In the rows, 100 means zero.
Each path below is one point turned by a fixed rotation once a step. After each direction that follows a path, write how fast that rotation turns it, in degrees each step (0 if it stays still).
Each turn is a multiple of 5 degrees from 10 to 175, or 0.
Each row of a path follows its step; steps can be skipped.

step 0: 137 119 82 70 117 81 96 132 89 106 123 64 131 103 110 96 105 129 61 111 153 105 75 56 98 99 120 84 83 132 81 128 87 75 127 123 137 94 154 84 117 110 101 107 74 101 93 89 87 88 147 97 121
step 1: 67 118 86 102 137 67 111 139 95 81 107 106 93 133 84 90 93 74 145 71 81 70 135 122 46 121 136 118 114 94 111 95 83 106 43 122 80 123 114 75 71 82 76 121 90 72 96 79 88 96 103 117 103
step 2: 83 78 117 131 79 99 74 89 49 128 65 99 120 96 103 112 98 91 83 100 79 139 89 73 86 85 81 149 107 147 120 130 89 139 107 55 99 132 95 129 96 94 97 64 86 104 131 82 88 127 137 106 105
step 3: 88 144 95 83 103 105 103 107 83 121 107 48 88 82 94 62 111 95 74 117 115 114 71 115 101 83 62 117 115 99 72 88 75 107 76 113 136 69 87 100 87 135 123 160 79 68 71 88 130 65 104 90 136
step 4: 125 123 82 130 90 88 117 113 119 106 107 114 89 118 119 133 93 101 120 47 79 118 137 72 38 103 123 93 76 131 126 117 149 72 100 119 63 112 82 94 114 141 85 125 84 91 111 104 137 77 117 94 107
step 5: 91 113 129 78 143 60 122 135 113 96 84 110 125 108 96 122 109 134 100 153 119 143 98 78 70 102 91 119 119 113 82 96 86 99 137 97 140 136 92 115 71 59 85 95 90 127 84 89 81 126 140 98 106
step 6: 84 128 88 102 101 67 65 99 65 99 107 74 128 77 100 74 121 90 120 74 56 87 87 109 84 106 125 117 162 106 77 99 127 98 75 107 106 66 132 106 138 86 112 119 61 53 99 65 70 106 72 94 102
step 7: 111 94 82 143 109 135 99 102 87 107 86 90 110 137 110 97 48 92 75 105 113 113 122 111 61 113 112 125 69 104 114 118 102 133 95 91 81 67 70 102 68 130 101 54 89 98 99 45 116 89 147 63 128
step 8: 82 89 117 105 75 64 86 107 95 98 133 91 103 68 124 117 111 91 85 99 144 119 67 89 70 73 118 139 107 83 77 64 79 95 97 130 129 157 67 106 77 101 129 141 66 98 107 120 134 84 124 120 93
step 9: 111 149 82 79 114 115 71 128 108 97 108 92 63 86 65 103 130 122 106 94 67 90 129 109 35 130 88 104 98 124 121 99 120 123 121 56 105 117 139 99 155 118 107 116 74 79 84 106 114 106 120 92 88
step 10: 82 100 107 83 141 62 134 118 90 145 76 115 113 135 109 119 91 102 78 125 110 100 132 84 119 113 134 118 118 141 93 116 125 127 94 107 129 65 38 125 85 114 83 94 83 99 108 78 71 72 105 96 69
Speeds:
107 109 105 104 92 98 104 105 114 90 103 113 97 105 93 99 106 94 99 91 83 104 101 112 103 96 106 104 109 103 96 100 92 107 102 103 92 97 109 98 99 110 109 90 95 90 98 106 101 98 102 103 103 -> 140
88 97 108 105 102 95 105 109 107 100 116 105 96 92 104 97 97 109 101 93 100 95 110 87 106 103 102 99 107 107 95 104 103 90 101 103 106 92 106 95 100 92 109 91 110 102 98 85 99 106 101 93 105 -> 65
103 105 98 102 87 115 96 105 106 98 94 99 108 88 101 98 88 106 105 105 105 103 104 102 104 97 97 102 101 110 107 99 114 98 106 97 96 109 113 93 108 105 100 98 95 103 114 94 92 95 106 109 104 -> 160
103 103 104 111 107 96 97 103 96 111 95 108 107 107 95 93 88 108 95 88 102 91 108 106 91 105 91 102 105 101 99 101 110 97 98 104 91 102 92 95 88 100 98 90 107 109 102 110 100 87 99 103 93 -> 125
111 92 91 103 103 106 93 106 95 96 102 100 104 99 112 103 103 102 109 109 105 96 91 101 95 116 107 111 104 92 95 103 101 96 95 111 93 99 104 98 98 98 106 88 98 100 98 110 88 104 99 92 112 -> 55
110 102 103 105 87 92 109 96 98 94 100 109 103 102 105 97 101 100 103 92 111 101 104 95 98 104 102 103 82 89 99 99 101 106 98 105 112 83 105 86 95 103 92 107 98 104 105 100 101 96 106 100 105 -> 100
103 100 106 104 103 103 94 89 107 104 99 96 101 96 107 96 92 99 96 102 96 94 105 90 104 86 87 110 101 86 98 105 95 108 97 104 97 95 99 113 98 103 97 94 98 86 113 94 102 94 91 94 110 -> 85

step 0: 45 100 101 111 67 90 70 57 123 78 124 98 99 147 89 87 78 129 124 124 81 91 93 133 101 116 101 124 76 124 72 88 103 74 91 129 123 86 110 102 93 74 81 77 118 119 112 145 104 97 83 85 135
step 1: 104 93 118 132 95 120 98 67 95 95 70 101 96 65 53 83 85 141 125 66 141 117 51 127 98 130 106 144 102 128 64 74 79 103 112 88 93 80 112 125 73 108 98 98 87 99 121 127 105 98 116 77 90
step 2: 118 97 86 107 97 69 100 131 95 95 104 90 118 148 91 73 106 92 134 97 113 109 95 112 123 95 93 106 64 125 83 98 96 138 115 49 88 38 165 106 106 117 121 113 89 117 111 135 89 80 92 95 88
step 3: 116 93 119 88 83 130 77 113 98 29 111 129 124 119 107 51 106 112 130 130 113 111 101 120 101 80 89 103 99 84 47 132 93 98 72 88 93 79 99 132 99 71 120 110 108 118 121 98 126 127 77 110 71
step 4: 92 74 61 97 126 86 76 85 106 73 80 146 108 87 109 77 76 133 103 110 119 104 100 105 78 85 97 121 66 106 85 92 66 70 85 70 102 97 111 142 112 151 85 118 108 127 122 87 102 115 128 136 142
step 5: 89 101 93 141 74 101 85 109 106 102 96 101 137 130 77 47 67 86 99 112 78 101 119 118 80 126 125 100 86 82 70 81 86 89 106 134 122 62 98 122 76 154 98 109 141 78 99 135 83 88 104 132 112
step 6: 95 99 64 113 57 140 123 95 110 78 72 126 125 64 103 69 99 113 97 60 96 129 87 98 95 123 83 121 85 114 100 112 123 118 91 99 77 80 108 113 35 120 124 78 90 105 122 115 69 124 70 126 78
step 7: 71 144 69 119 65 73 84 85 117 44 134 75 105 134 107 95 90 107 105 114 112 123 105 104 108 90 86 127 53 113 118 87 126 92 85 58 59 72 120 112 86 96 106 81 112 113 90 94 79 96 87 100 137
step 8: 67 95 128 117 60 112 80 113 107 77 136 96 96 96 70 93 69 111 140 104 127 110 72 144 53 127 84 124 86 108 68 75 95 81 59 125 93 91 93 96 95 87 102 92 119 121 148 90 136 110 110 90 103
step 9: 112 88 95 92 117 78 83 104 132 116 48 116 82 117 76 89 88 125 114 91 111 129 85 125 79 120 116 153 100 123 96 62 88 85 69 84 100 65 167 98 80 108 88 130 67 125 114 117 81 95 107 111 100
step 10: 136 113 88 113 77 116 103 97 107 74 90 96 130 144 62 39 81 93 98 142 108 124 112 118 111 132 117 102 63 127 70 96 87 112 115 102 100 75 135 106 126 80 99 102 106 119 71 118 103 102 88 93 46
Speeds:
94 99 91 86 95 102 97 110 111 111 108 102 99 89 95 96 93 88 101 105 101 102 103 96 91 104 108 106 93 93 101 91 110 95 93 91 92 101 97 99 86 99 101 95 103 92 86 94 103 104 98 103 100 -> 35
109 99 94 99 86 103 104 100 96 95 87 111 106 92 103 112 99 100 98 96 112 96 99 96 88 99 104 98 109 111 87 104 96 106 94 105 96 99 94 97 92 96 95 108 99 93 102 96 108 105 92 90 107 -> 145
97 101 101 97 90 102 90 96 93 109 95 86 110 105 114 92 109 94 97 110 106 97 100 100 90 111 96 91 92 102 101 107 94 101 99 98 101 103 106 93 97 94 108 102 108 102 97 108 108 88 110 100 106 -> 140
87 107 115 105 90 102 98 94 106 108 103 104 94 99 106 107 106 110 114 95 110 107 107 102 100 105 100 103 98 96 103 99 115 111 105 96 92 92 100 100 105 104 99 94 91 94 103 102 104 95 101 89 103 -> 55
98 101 100 86 93 98 97 83 100 93 96 92 101 92 93 104 97 93 90 102 111 109 108 99 109 99 110 110 97 94 105 107 95 102 101 95 100 101 90 109 97 97 91 108 93 110 105 104 94 94 108 100 94 -> 125

step 0: 141 101 142 78 85 83 104 96 76 68 164 130 65 131 123 65 115 103 81 91 92 105 104 105 129 145 84 95 136 101 126 108 79 108 119 102 114 123 128 115 97 101 91 112 88 79 105 108 114 79 79 112 116
step 1: 127 105 126 75 118 97 96 64 124 98 120 105 134 127 104 111 69 82 130 53 109 76 118 86 108 110 98 134 134 99 84 123 89 105 124 85 72 67 117 98 108 67 119 87 94 96 64 95 63 82 136 76 79
step 2: 109 140 82 91 103 64 90 96 87 115 124 131 115 75 112 84 96 105 113 104 105 105 92 120 150 112 72 67 111 148 64 73 80 68 105 86 79 103 122 84 111 111 127 147 92 76 116 82 114 94 117 79 65
step 3: 119 104 122 97 102 98 130 82 55 134 73 93 104 91 111 51 123 90 81 79 109 54 65 86 68 131 69 122 98 124 96 111 89 97 105 78 84 95 94 128 83 110 96 101 91 136 120 88 79 106 156 85 96
step 4: 147 97 118 94 68 86 124 143 105 128 93 82 147 85 113 82 92 115 122 88 102 103 89 112 117 115 114 84 79 130 71 128 102 105 82 134 96 68 112 108 79 94 105 119 100 85 133 93 84 61 57 81 132
step 5: 109 140 75 126 102 113 131 84 58 118 69 71 129 98 104 109 93 94 147 92 74 132 70 122 62 128 116 139 115 75 108 94 72 109 112 101 106 119 97 86 88 88 100 132 121 56 99 91 94 104 122 94 112
step 6: 130 89 88 110 74 79 85 95 67 122 53 104 120 64 117 97 99 80 113 127 103 83 118 94 98 56 114 92 93 70 73 106 122 98 88 50 74 90 88 78 100 92 68 89 77 56 131 108 135 105 89 81 121
step 7: 96 99 81 80 61 100 108 115 77 87 82 104 85 100 111 107 121 106 98 78 113 145 97 95 107 147 124 119 65 88 105 106 73 113 124 76 99 125 89 81 130 143 22 98 102 114 111 87 90 103 88 88 130
step 8: 96 102 116 95 69 106 100 109 98 126 119 121 99 89 109 133 72 84 108 85 99 106 134 68 101 108 150 138 83 70 83 162 128 96 98 97 131 75 40 105 82 99 98 110 77 79 80 88 105 112 102 122 84
step 9: 129 110 80 69 95 124 123 88 84 94 129 146 75 105 123 77 103 136 75 129 78 128 90 111 122 105 139 98 90 58 114 97 61 109 100 79 123 106 117 81 118 85 99 104 91 61 91 112 123 86 79 113 58
step 10: 125 67 87 64 138 74 115 92 127 114 112 97 114 98 115 85 103 88 88 77 115 93 114 78 116 99 125 114 111 48 85 75 105 104 90 61 93 93 74 115 112 82 89 66 106 128 45 74 96 120 135 74 78
Speeds:
100 103 103 106 90 107 96 100 101 96 99 121 99 102 97 115 94 109 105 95 94 109 100 113 90 92 100 109 107 102 93 101 93 102 100 101 98 90 100 104 92 93 107 107 102 99 93 97 88 100 93 99 98 -> 100
108 89 97 107 106 93 96 112 104 104 102 111 101 105 104 99 100 92 110 102 100 101 106 97 107 98 95 101 99 109 90 101 111 103 93 98 100 106 89 110 84 96 97 102 107 98 91 97 118 99 99 99 102 -> 170
103 104 109 96 88 99 100 108 102 108 112 97 98 102 94 96 101 92 96 98 106 97 97 116 92 102 111 101 91 110 114 115 99 102 95 103 101 99 96 103 100 93 96 109 103 111 100 105 107 98 103 113 99 -> 85
111 112 93 98 107 102 100 108 102 100 102 93 107 103 102 110 96 106 100 100 104 98 102 95 97 95 96 105 100 98 104 94 98 114 118 102 108 96 96 106 106 88 104 103 97 90 99 112 110 86 101 104 94 -> 90
103 112 95 94 109 97 107 105 101 104 92 93 96 92 94 91 92 104 106 103 101 93 90 109 96 97 88 94 93 103 97 101 100 112 92 113 91 93 104 114 97 103 98 101 106 92 99 93 93 110 102 97 101 -> 40
103 95 105 116 104 99 95 98 92 100 105 101 101 111 99 97 94 113 114 89 106 84 103 102 100 108 100 84 107 112 103 94 91 106 96 99 103 94 95 94 104 101 101 100 93 99 103 100 99 103 107 104 105 -> 25
103 115 103 96 98 97 91 85 95 92 95 99 91 94 96 111 97 92 114 93 108 108 105 96 99 100 101 94 108 103 100 104 105 104 103 100 89 98 111 102 99 102 89 93 96 108 99 95 114 94 97 104 99 -> 65

step 0: 97 63 121 101 111 84 103 120 134 108 84 88 87 86 112 90 118 44 103 105 105 71 80 159 97 104 64 106 112 122 78 110 122 96 88 56 94 135 69 59 95 77 120 80 118 116 48 108 96 116 102 110 76
step 1: 104 65 87 91 105 134 102 95 75 151 105 114 86 100 117 97 101 87 112 103 83 66 98 159 53 118 57 68 108 81 80 101 130 102 94 83 111 115 95 82 109 86 73 71 104 83 87 116 99 139 147 93 58
step 2: 80 59 47 94 111 119 97 85 70 128 66 114 72 84 107 87 70 101 106 98 123 50 125 105 70 111 71 72 117 122 91 123 72 117 77 70 71 54 100 72 83 81 122 83 108 117 108 103 122 124 133 107 95
step 3: 64 85 82 139 107 125 69 102 84 134 107 81 97 50 125 99 84 74 100 108 81 96 111 138 79 74 63 74 113 130 102 71 87 92 104 49 85 71 108 97 78 79 113 87 127 137 76 88 98 89 91 92 140
step 4: 60 96 82 117 86 101 105 108 99 106 110 81 123 82 124 90 112 90 142 105 99 101 100 180 120 94 72 86 122 82 77 67 86 92 69 94 62 99 104 78 99 59 111 55 104 88 113 133 77 93 132 83 133
step 5: 59 59 109 61 114 115 65 98 106 108 94 107 107 118 114 97 97 70 99 104 115 99 101 126 129 65 62 73 99 106 98 124 119 130 84 94 62 104 67 60 65 93 97 41 86 93 86 149 86 87 121 87 99
step 6: 96 83 67 86 112 139 66 83 77 127 70 91 90 102 130 141 122 60 119 92 85 133 78 131 64 68 97 113 113 100 86 115 106 130 82 69 77 120 84 66 58 107 92 83 109 122 97 98 85 119 125 110 76
step 7: 65 121 118 114 111 158 117 61 94 127 65 88 73 75 118 115 102 117 115 127 111 91 91 127 78 121 66 105 101 75 95 109 81 99 93 57 75 86 87 74 76 86 91 82 106 146 133 122 80 103 124 131 75
step 8: 76 82 113 125 121 127 89 77 99 110 78 101 88 60 121 116 102 97 85 110 113 49 97 120 129 121 58 59 106 115 105 87 101 119 102 96 61 139 107 53 82 89 116 101 120 149 117 92 66 114 96 58 118
step 9: 61 81 84 104 96 112 67 126 94 128 87 72 93 109 139 98 124 114 111 98 93 73 98 157 125 117 94 84 102 79 100 80 77 123 121 74 51 113 83 99 88 122 75 95 121 110 70 81 86 102 135 34 97
step 10: 60 86 97 73 99 133 89 101 60 105 65 72 121 133 87 110 112 113 119 107 120 95 145 155 98 103 74 85 129 97 114 107 78 86 112 84 94 110 61 92 40 102 116 95 61 105 96 110 105 111 145 80 116
Speeds:
97 98 95 93 91 93 94 96 94 106 100 101 107 101 96 91 92 102 97 104 106 109 111 106 109 88 110 91 109 97 108 91 89 92 98 91 104 98 110 104 105 95 103 99 94 103 99 96 102 91 104 85 104 -> 55
107 88 96 84 95 110 98 97 102 102 91 104 112 103 101 96 103 104 103 92 91 90 95 105 112 95 105 96 101 104 97 101 106 103 102 99 95 101 97 109 103 110 90 101 85 91 93 102 103 112 104 104 98 -> 85
96 108 92 94 98 103 95 98 90 104 108 93 98 107 107 89 109 106 109 92 97 93 90 96 96 109 100 115 99 88 101 97 90 92 102 96 99 97 104 95 111 99 99 99 98 89 110 108 96 94 109 100 98 -> 135
100 101 98 94 113 92 102 114 105 101 100 93 118 107 101 87 113 97 101 102 102 100 109 103 96 105 96 91 105 100 99 106 106 108 102 107 97 113 98 100 103 97 94 99 103 97 96 98 98 83 102 96 91 -> 80
99 93 99 91 112 99 110 102 102 105 101 110 98 97 107 108 102 101 91 109 91 104 98 114 97 104 99 103 109 105 108 101 84 105 100 95 103 99 91 93 106 110 100 101 99 89 112 104 102 97 88 97 106 -> 0
105 95 106 102 103 101 94 93 95 97 102 102 116 88 99 95 91 115 97 96 93 97 106 99 91 115 100 105 103 107 93 92 94 110 105 105 90 86 106 99 104 102 99 102 108 111 98 99 95 101 98 93 98 -> 65
97 94 101 92 95 101 100 94 96 97 108 111 97 106 107 101 98 102 94 106 97 91 103 92 106 108 98 88 88 101 94 111 102 105 93 110 96 101 110 95 96 83 99 94 92 94 115 96 101 99 94 91 100 -> 115
